128 stands for zero in the data rows.
Here are some points, each followed by its number:
165,137,168,77,224,9,96,28,80,68,35,151,120,119,35,134 0
86,132,127,149,124,132,139,109,115,158,129,122,140,143,135,110 1
132,116,103,159,124,114,118,97,138,152,133,117,130,131,120,136 2
105,134,149,159,105,134,128,124,129,140,124,126,121,142,163,121 3
140,80,131,129,95,151,124,190,125,145,97,88,95,136,63,159 4
118,158,130,150,129,107,52,75,85,140,30,110,117,165,80,186 5
118,106,131,113,121,146,156,139,108,98,117,128,116,132,116,132 6
130,150,166,118,143,140,150,132,201,70,109,217,115,158,78,128 7
135,112,76,125,119,122,121,103,113,125,165,105,170,111,100,139 8
121,149,125,139,128,107,108,102,110,142,123,116,108,115,195,97 9
129,131,130,136,121,102,124,77,151,162,107,144,153,153,95,119 10
115,128,132,135,135,132,177,157,132,145,135,98,135,144,146,106 11
114,117,120,142,79,119,130,214,124,187,109,92,106,142,131,136 12
122,145,155,99,119,124,156,163,143,112,112,135,117,123,121,131 13
133,102,104,115,113,128,124,151,140,164,116,99,99,94,143,121 14
172,149,149,150,86,206,37,183,101,171,103,42,66,95,95,183 15
93,162,136,156,77,136,121,230,103,184,95,96,148,177,117,139 16
88,121,126,144,128,141,146,164,128,122,150,134,132,142,113,147 17
131,144,94,109,127,135,110,107,68,133,136,86,174,110,143,145 18
146,115,79,112,103,81,110,152,64,106,130,95,97,129,78,110 19
153,71,171,55,176,40,130,50,161,100,37,184,106,54,39,189 20
141,127,137,131,153,125,148,164,148,129,117,139,123,118,142,153 21
113,149,151,131,100,103,137,156,123,121,91,133,84,125,150,119 22
88,129,126,168,109,151,114,159,104,176,100,104,124,133,130,141 23
118,123,148,153,140,108,111,152,125,98,130,153,100,114,109,134 24
128,159,144,140,117,93,88,86,111,164,86,127,141,162,118,123 25
159,84,108,100,68,115,97,162,157,137,133,117,64,89,114,115 26
105,148,110,138,94,112,112,134,97,168,142,131,134,167,125,85 27
109,113,118,107,120,157,148,160,116,117,139,139,168,158,105,132 28
151,113,129,72,156,159,180,166,216,43,166,214,131,195,121,120 29
135,148,114,157,139,158,115,172,155,190,177,106,154,144,168,115 30
170,145,159,84,155,99,134,37,91,145,111,109,146,60,186,147 31
140,125,140,131,156,125,147,164,147,127,114,140,122,115,142,156 32
110,135,112,107,78,130,150,161,94,138,121,125,140,154,123,113 33
105,109,111,114,136,129,118,118,123,113,82,145,154,134,52,168 34
127,133,119,141,103,129,147,134,123,132,125,120,140,147,139,138 35
123,136,130,149,136,101,171,138,139,155,110,95,128,120,156,115 36
90,131,114,140,105,142,140,118,122,152,103,141,141,146,142,127 37
106,115,135,130,132,129,149,159,113,138,115,114,117,103,155,122 38
114,119,100,147,105,152,108,140,126,165,175,127,192,160,93,128 39
121,152,122,131,92,133,124,110,101,150,133,108,136,93,164,133 40
132,118,139,129,149,132,144,189,143,113,155,134,157,141,136,143 41
118,128,130,134,136,128,176,151,133,145,134,99,137,141,145,107 42
121,87,103,148,135,137,132,98,124,101,116,154,108,123,113,167 43
128,138,129,119,114,135,153,128,154,139,120,130,127,169,131,118 44
75,127,77,125,146,155,134,46,148,113,184,196,192,204,100,119 45
103,122,134,132,135,176,159,147,151,138,133,149,169,157,141,132 46
160,108,47,89,110,177,173,150,183,122,177,177,91,211,96,129 47
190,79,150,40,128,62,103,188,177,113,100,151,68,37,98,144 48
162,62,158,26,159,82,124,66,162,79,100,206,114,72,64,172 49
130,122,131,128,118,95,119,130,144,113,145,154,121,130,157,129 50
133,148,153,128,96,182,112,77,121,126,178,114,138,77,189,112 51
148,112,82,91,145,147,190,146,171,67,172,202,100,187,92,73 52
130,142,75,112,107,121,132,157,116,136,140,129,105,170,117,83 53
105,154,147,142,136,114,153,90,123,149,115,126,139,140,188,119 54
112,170,186,122,70,255,52,175,89,160,125,75,118,104,131,137 55
145,100,121,86,88,95,131,145,155,132,95,118,70,100,108,141 56
113,145,147,119,114,141,159,139,128,117,109,144,135,139,124,128 57
116,156,142,167,97,98,150,157,130,153,154,103,156,152,156,105 58
135,118,134,129,135,116,145,117,152,133,135,134,148,138,142,118 59
184,185,195,110,102,255,79,59,106,105,187,57,130,11,198,162 60
121,138,138,123,103,139,142,158,130,117,159,128,141,140,124,94 61
New points follow, each followed by the numbers of its three nearest points above by angle, smallest number first.
151,142,137,151,117,107,103,88,170,152,125,155,126,182,116,132 2 10 25
140,124,116,150,127,115,136,109,135,157,138,94,138,114,132,127 2 8 36
87,119,129,145,130,143,146,165,130,118,150,136,129,141,112,150 17 28 41
102,117,71,125,117,130,155,105,163,125,216,175,175,195,134,83 45 47 52
133,151,155,128,95,185,111,71,122,127,180,113,139,75,194,110 40 51 60
118,148,107,135,94,138,129,136,110,153,142,118,147,168,124,113 27 33 39
140,167,145,139,127,100,130,129,106,139,116,110,132,139,111,105 25 27 58
155,86,108,103,71,117,99,162,155,139,134,119,69,95,114,114 14 26 56
120,127,95,133,101,155,145,121,131,141,169,139,169,131,129,121 8 39 45
78,130,79,122,145,154,129,43,144,111,185,193,188,198,105,118 10 39 45
124,95,120,135,145,125,142,128,152,116,143,132,124,138,156,115 29 50 59
95,148,109,146,76,124,118,206,85,178,103,104,136,159,129,149 12 16 23
125,150,118,122,80,124,141,157,122,104,164,122,122,142,118,85 33 53 61
123,138,138,122,106,136,144,160,132,117,161,128,142,139,125,92 33 58 61
161,138,154,90,255,39,122,36,139,69,103,150,182,86,61,105 0 20 49
101,114,113,119,133,129,117,114,114,120,76,138,157,134,52,167 5 20 34
110,116,118,110,120,155,139,157,112,119,140,138,165,154,109,132 17 28 46
124,102,111,146,129,112,150,106,154,123,132,151,124,153,145,132 45 50 59
147,111,105,126,106,137,155,166,128,121,150,133,155,148,115,137 28 41 47
168,157,157,92,255,21,93,35,168,0,184,210,123,147,37,60 0 7 49
114,101,103,161,123,121,118,88,101,150,121,113,117,94,124,142 2 40 43
136,105,125,139,128,104,139,145,125,124,129,119,123,137,126,119 11 19 42
195,75,152,32,128,61,100,195,181,110,100,153,65,31,95,148 26 48 56
158,183,83,145,149,144,107,166,127,211,175,59,164,125,210,138 30 40 58
111,114,136,150,118,116,136,108,138,118,115,141,106,146,150,111 3 22 54
146,99,121,87,90,91,131,142,155,128,97,119,71,99,108,139 26 48 56
148,109,103,125,106,137,159,171,130,120,151,135,158,152,111,139 28 41 47
161,65,154,33,156,86,123,71,160,84,103,201,114,76,69,171 20 48 49
144,187,99,128,148,200,40,178,71,204,175,70,178,125,202,138 18 30 55
125,116,98,123,126,132,108,133,108,107,119,145,156,154,81,166 28 34 43
155,184,168,99,71,216,152,178,127,94,135,64,153,120,120,147 15 55 60
215,206,236,88,149,245,75,103,85,90,152,32,108,12,233,151 51 55 60
111,144,134,143,95,97,130,160,125,130,155,123,117,122,143,102 27 58 61
108,137,138,93,133,118,147,121,110,109,69,152,163,144,68,180 0 20 34
137,114,100,123,136,103,72,92,79,100,121,130,77,123,84,99 0 5 19
119,152,122,131,93,133,127,113,103,150,136,109,138,98,163,132 18 40 51
112,159,151,144,121,103,144,158,122,156,142,114,159,146,159,86 11 42 58
128,138,126,118,112,135,153,128,153,143,120,124,128,167,130,119 35 44 47
92,99,106,135,128,136,123,129,116,115,164,154,129,153,98,105 17 45 52
115,147,107,134,94,140,131,134,110,153,140,119,146,166,128,112 27 33 35
111,115,116,153,124,116,112,99,118,143,105,132,102,125,157,129 2 3 9
137,111,103,106,144,108,151,149,122,93,148,164,97,150,139,64 29 52 53
133,96,100,111,113,126,127,152,146,165,121,105,101,94,142,120 14 26 56
139,97,82,115,153,91,128,138,149,73,195,158,120,173,86,91 29 47 52
167,139,170,74,230,1,91,23,76,64,29,152,119,118,29,131 0 20 49
127,118,122,133,181,130,168,129,155,109,139,156,85,144,156,80 29 52 59
171,143,157,81,153,98,134,36,90,140,111,110,147,61,183,148 31 40 60
106,97,101,124,120,161,165,214,131,159,184,153,192,228,93,97 28 39 46
135,112,105,109,148,106,150,148,116,92,148,162,97,149,142,61 29 52 53
151,113,131,75,155,154,179,162,212,47,162,210,131,190,122,123 7 29 52
119,160,131,151,132,103,48,72,83,139,22,108,114,167,77,190 0 5 25
138,114,101,123,136,101,70,89,77,99,121,129,71,121,85,94 0 5 19
110,124,109,155,140,133,117,131,127,155,148,114,137,136,135,125 1 30 39
161,126,190,100,196,110,129,99,204,43,114,246,106,147,59,132 7 29 49
137,122,130,147,152,90,140,135,128,142,113,88,104,90,142,137 14 36 38
96,162,137,154,78,136,118,224,102,181,99,98,147,173,121,138 12 16 23
196,177,189,67,129,209,86,89,76,60,170,82,117,11,237,144 31 51 60
137,112,105,116,137,111,141,89,133,149,128,118,141,102,137,129 2 8 31
120,152,123,131,91,133,123,110,101,150,134,110,137,96,164,132 18 40 51
102,121,124,155,111,114,113,73,128,152,127,131,100,95,169,99 9 40 54
130,129,131,136,121,101,122,77,151,164,106,146,153,153,92,120 2 10 25
135,145,95,108,126,134,109,112,63,134,133,79,172,104,146,146 8 18 40
182,182,190,112,102,255,82,64,109,108,185,62,128,20,194,160 51 55 60
174,144,161,78,154,97,134,30,88,143,108,109,149,55,188,149 31 40 60
117,110,116,124,124,135,152,157,123,125,140,125,163,149,124,122 28 41 46
123,155,144,136,119,135,114,115,116,147,122,117,116,123,164,112 3 9 40
149,109,144,137,139,148,126,139,121,86,157,105,115,80,122,166 15 24 60
128,148,164,118,143,139,150,134,196,74,109,210,116,155,83,128 7 29 52
102,138,110,158,85,132,94,135,85,137,137,149,156,133,102,153 23 27 39
134,80,46,110,198,83,139,120,171,36,255,209,121,198,77,74 29 45 52
189,32,118,128,112,173,45,181,166,132,181,96,54,25,81,152 15 26 48
116,170,156,159,60,163,122,118,129,128,111,93,95,105,123,110 3 15 55
101,125,123,148,121,145,140,107,125,145,120,118,131,121,129,117 1 23 37
115,125,134,146,123,109,150,120,116,132,104,113,125,124,144,108 36 38 54
152,84,105,115,86,119,108,183,171,127,152,144,101,143,112,134 26 47 56
123,97,121,135,143,126,142,130,150,118,142,131,125,137,153,115 29 52 59
175,182,183,95,102,228,42,100,59,82,178,82,118,37,179,127 51 55 60
209,201,230,91,149,237,80,108,87,93,149,37,109,20,226,148 51 55 60
141,102,130,104,148,134,171,143,115,104,114,108,120,128,124,138 6 13 32
123,98,127,153,134,119,129,129,139,123,125,145,111,130,145,150 32 43 50
144,115,82,112,101,82,110,152,64,106,126,95,95,131,76,110 19 26 53
111,115,117,153,123,115,111,97,117,143,102,133,99,124,158,129 2 3 9
113,132,127,108,106,161,170,151,144,128,126,128,138,176,130,121 28 44 46
134,195,159,176,113,150,75,139,61,137,49,21,76,88,155,148 15 23 55
145,143,169,152,153,100,156,108,174,86,100,184,87,149,131,117 7 24 29
121,113,46,97,177,122,112,140,156,55,252,130,144,173,67,81 45 47 52
122,127,95,132,101,155,144,120,135,139,168,142,167,135,125,124 8 39 45
221,155,178,121,168,225,15,69,60,111,127,48,82,19,211,191 15 51 60
111,130,158,132,102,147,91,128,109,123,169,157,138,97,192,112 40 51 60
99,138,129,141,114,109,185,124,144,146,132,148,139,206,176,79 42 44 54
110,106,130,133,111,141,135,153,137,122,126,141,116,136,129,128 6 12 17
136,100,119,103,137,130,156,146,121,108,110,134,161,127,82,171 6 28 34
130,117,130,128,115,94,115,133,147,117,143,152,117,127,154,131 24 48 50
168,103,144,91,110,155,147,103,140,113,135,134,134,124,101,160 6 20 49
169,140,156,87,255,42,122,36,139,66,105,146,183,81,61,109 0 20 49
116,126,132,146,121,107,147,121,116,131,104,114,127,125,140,112 22 36 54
88,88,61,100,187,153,173,127,153,51,213,197,136,194,79,100 29 45 52
77,105,110,150,152,150,141,79,154,117,173,165,160,154,120,113 1 45 46
138,129,120,143,127,102,144,144,141,153,136,113,119,122,155,114 36 42 58
137,110,104,116,139,110,139,82,135,149,128,121,140,101,140,129 2 8 31
237,246,227,66,135,244,0,54,0,34,181,16,98,0,255,134 31 51 60
120,105,126,161,137,125,124,116,143,152,137,129,127,105,148,117 2 3 9
137,103,129,141,127,99,137,146,121,120,123,115,120,130,125,121 4 19 36
121,158,137,137,86,188,103,146,100,154,140,89,142,103,117,151 15 55 60
92,88,63,100,182,153,171,128,151,55,207,193,134,189,80,104 29 45 52
167,139,154,85,255,32,123,32,141,64,102,151,187,85,55,105 0 20 49
162,108,42,88,108,180,175,150,187,122,179,181,88,217,96,129 29 47 52
105,112,111,117,132,127,114,115,115,118,77,139,155,130,50,168 5 20 34
121,121,100,104,155,119,94,82,63,101,125,101,63,68,176,71 9 31 51
116,147,104,134,92,140,129,136,110,153,144,119,148,170,125,114 27 33 39
102,124,136,132,134,176,160,150,151,139,134,147,170,155,143,131 28 41 46
128,118,110,150,117,99,126,115,112,162,127,97,127,106,120,128 2 14 40
170,158,177,102,131,193,74,95,70,88,143,69,116,32,197,120 31 51 60
134,76,38,107,202,81,140,121,173,28,255,214,119,203,73,69 29 47 52
137,99,83,116,150,92,129,137,146,77,192,157,122,174,86,91 29 47 52
102,136,127,136,118,111,180,123,139,141,133,145,138,199,171,80 11 42 44
138,82,129,129,96,152,122,186,122,145,99,86,97,137,65,155 4 12 15
110,138,141,92,129,120,147,115,111,108,64,148,158,140,67,181 0 20 34
101,112,108,123,119,158,159,145,136,107,106,156,178,130,62,180 17 28 34
116,133,131,108,109,156,170,151,144,126,123,129,138,173,127,124 44 46 57
139,114,105,112,150,154,135,152,97,133,132,94,142,100,133,153 8 18 38
129,121,127,139,125,108,141,153,136,141,142,120,138,142,146,133 11 42 58
232,215,171,67,170,222,20,42,33,60,190,49,190,12,242,149 31 51 60
77,103,110,150,156,150,141,77,156,114,178,166,161,155,118,112 45 46 59
105,99,100,124,120,161,169,220,130,159,188,154,199,236,92,94 28 39 46
145,114,85,94,143,146,186,144,168,73,169,198,103,185,95,75 29 47 52
124,145,107,145,152,88,61,88,66,158,71,113,167,134,65,166 5 25 34
234,216,174,66,168,228,19,41,33,58,192,47,191,10,242,149 31 51 60
